(in the rows, 128 means zero)
Where one turn sends some rows of the set: a few examples, then the rows asked:
J544: [ 74 104  88 152 112 127 121 141 155 121 133 118 148 141 119 147 118 132
 103 151 147]
J26: [111 122 109 152 103 136 112 118 126 116 148 104  92 152 101  99 117 113
 108 150 120]
J126: [ 89  96 112 136 126 138  86 174 122 125 163 114 121 144 131 124 119 119
 108 124 144]
J466: [125 112 126 100 156 151  78 129 135 116 142 109 115 123 136 128 101 113
 128 122 168]
J499: [ 65 112 122  77 136 130  91  99 132 104 141 124 122 144 119 125 115 105
 107 131 123]
J398: [ 93 103 110 140 124 142 120 125 105 158 159 107 135 168 116 131 134 111
  84 153 126]
J345: [101  89 125 100 109 145  99 111 144 119 155 130 146 152 110 103  97 154
 112 124 152]
J42: [125  97 122 119 154 141  90 124 131 152 141 102 136 122 131  94 114 127
 101 150 102]
J707: [ 96 107  92 121 104 148  89  88 117 112 140 118 143 119 118 130 107 130
 118 133 178]
J646: [ 99 109 126 140 141 144 106 108 128 116 125  88 128 161 170 127 101 116
 131 114 158]
J493: [115 126 120 119 142 144 107 116 157 105  93 121 131 176 137 127 112 108
  93 152 139]
J924: [120 139  93 109 116 149  85  95 139 101 132  95 142 137 119 141 110  99
 114 163 154]
J740: [101 142 137 136 142 158  97 119 112 106 141  86 131 134 155 106  95 143
  98 153 133]
J76: [ 83  96 137 148 108 132  73 129 111 126 116 111 123 152 109 131  95 122
  99 132 167]
J273: [ 89 103 104 113 146 156  91 137 134 136 131  96 157 166 135 137 129 126
  77 144 115]
J652: [ 88 121  96 136 148 130 116  94 135 112 168 107 104 118 130 144 124 123
 119 145 154]
J248: [ 96 105 100 146 120 116 108 145 138 135  97  78 129 145 121 111  95 117
 109 136 137]
J174: [108 123 135 135 152 150 115 149 156 124 138 118 126 152 115 124  74 116
  87 149 129]
J554: [102 123 163 144 137 116 103 113 126 112 140 100 114 124 118 131  95 130
 122 150 112]
J633: [116 114 132 145 115 130 101 110  90 135 124  97 131 128 145 143 114 110
  81 110 121]
J764: [111 106 133 135 127 140 106 117 107 123 148 142 142 152 102 130 150 147
 116 160 134]
J57: [160 106  95 139 136 126 102 103 129 113 121 104 135 159 111 120 105 107
  99 129 150]
J690: [ 98 141 105 137 137 136  85 130 138 156 144 145 125 125 140 120 117 140
 113 152 119]
J342: [122  96 132 123 117 148  99 103 124 132 124 116 113 112 116 117 140 111
 140 146 140]
J558: [117  93 122 112 127 123 117 115 170 120 108 135 130 123 128 142 120 124
  97 115 147]
J55: [114  81 137 120 137 133 107 117 134 157 123 105 158 146  97 107  92 126
  98 138 143]
J453: [ 67 120  68 114 128 126 103  95 130 121 135 114 143 168 127 130 121 128
 107 123 133]
J325: [106 113 117 126 129 109  99  66 123 125 136 119 119 154 132 127  95 131
  65 122 132]
J340: [130 118 127 133  77 123  99 112 141 105 143 118 110 140 114 147  97 122
 104 152 144]
J134: [110 115 146 101 123 136 105  71 133 131 125 106 137 125 131 128 108 103
 120 121 121]
J192: [ 83 143  84 132 126 133  88 122 121 147 147  90 134 159 149 123 105 134
 127 148 147]
J903: [100 131 122 110 143 130 130 113 123 119 146 104 107 183 129 151 109 139
  75 138 136]
J326: [151 103 125  87 127 127 103 129 129 120 132 111 127 151 112 126 130 120
  97 120 111]
J960: [ 95 132 113 116 121 101  91 122 108 110 132 133 126 166 137 135  76 126
 109 139 166]
J2: [ 95 130 101  97 139 145  75 122 155 123 131  97 120 127 115 147 122 139
  83 166 137]
J277: [ 91 106 123 122 122 106 106 136 109 129 137 116 168 139 135 127 109 146
  90 122 104]
J565: [101 107  96 142 128 140 129 105 119  97 158  79 127 138 134 123 110  96
  77 152 134]
J917: [101  75 123 127 150  97 105 117 117 131 155 113 117 124 108 129 123 135
  84 125 137]
J881: [107 136 115 113 147 130 102 115 125  80 129 123 159 113 151 138 112 128
 110 127 138]
J423: [117 134  85 121 124 132 110 138 139  92 157  92 120 149 128 126 138 145
 120 134 124]

J493 -> J325
J903 -> J960
J690 -> J2
Now these:
J565 -> J646
J466 -> J326
J881 -> J558
J924 -> J134
J342 -> J42

Where one turn sends some rows of the set: a few examples, then the rows asked:
J15: [119 155  96  96 141 132 122 142 140 103 119 128 107 129 139 116 124  94
 114 120 126 144]
J48: [146 106 137 128 129 141 140 156 138 132 120 171 122 108 134 138 144 135
 140 143 163 106]
J63: [127 101 119 140 118 128 117 141 134 130 132 115 135 126 165 128 132  87
 108 151 155 138]
J506: [138 121 146 137 118 143 128 131 127 124 139 151 144 113  95 139 135 155
 152 144 131 104]
J161: [130 138 109 109 142 116 138 177 133 127 117 154  97 126 170 122 133 116
 126 118 147 116]
J40: [122 110 131 150 115 117 108 120 127 121 146  98 156 133 142 130 115 102
 116 140 121 142]
J397: [137 146 125 122 158 129 122 150 147 112 122 140 128 122 130 116 103  97
 122 104  98 138]
J128: [130 118 128 121 116 117 143 159 122 131 127 162 113 122 150 140 144 155
 147 139 162  96]
J290: [123 111 121 141 121 121 113 131 136 122 135 107 145 131 161 127 115  82
 108 140 131 147]
J852: [128 136 100 115 139 135 153 151 138 126 119 148 117 111 156 105 138 102
 120 126 174 108]
J518: [132 100 131 126 123 105 131 141 117 119 128 146 115 127 135 138 154 167
 140 130 166 112]
J413: [145 122 124 119 154 133 136 168 150 124 109 165 112 114 155 124 125 100
 122 118 143 128]
J280: [126  99 133 155 107 122 109 123 120 129 149 102 153 129 135 133 132 119
 121 153 139 129]
J738: [119 167 105 106 143 121 126 156 136 113 127 132 113 132 146 116 107 103
 125 109 103 128]
J898: [132 146 139 133 136 136 117 127 134 112 140 131 148 122  93 126 109 131
 140 120  90 123]
J330: [132 120 118 135 126 128 147 143 118 132 137 141 129 113 129 111 155 148
 136 134 180  88]
J648: [112 166 122 116 118 124 125 126 125 110 143 127 139 132 113 130 103 135
 145 123  90 118]
J191: [119 136 135 124 102 122 135 129 117 120 144 145 138 126 115 145 125 167
 159 142 127  97]
J274: [125 128 134 145 122 112 142 115 114 120 148 126 154 121 109 116 129 162
 146 120 138  95]
J529: [133 122 105 109 144 120 125 165 128 118 117 140  92 126 151 119 156 123
 116 123 165 126]
J862: [108 153 117 105 118 124 125 105 137  94 132 128 138 132 115 134 103 121
 135 124 102 141]
J987: [130  95 127 149 109 128 114 136 124 133 141 112 141 124 150 132 143 109
 117 159 160 127]
J682: [116 149 124 131 133 109 143 107 131 106 139 124 159 126 123 111  95 127
 136 102 107 118]
J200: [118 119 138 123 107 108 131 105 122 104 138 138 143 131 113 147 121 165
 150 132 126 120]
J195: [118 155 104 112 144 124 151 128 147 110 121 137 136 120 153 105 102  88
 120 106 130 127]

J274 -> J330
J15 -> J862
Now these:
J738 -> J648
J40 -> J280
J48 -> J413

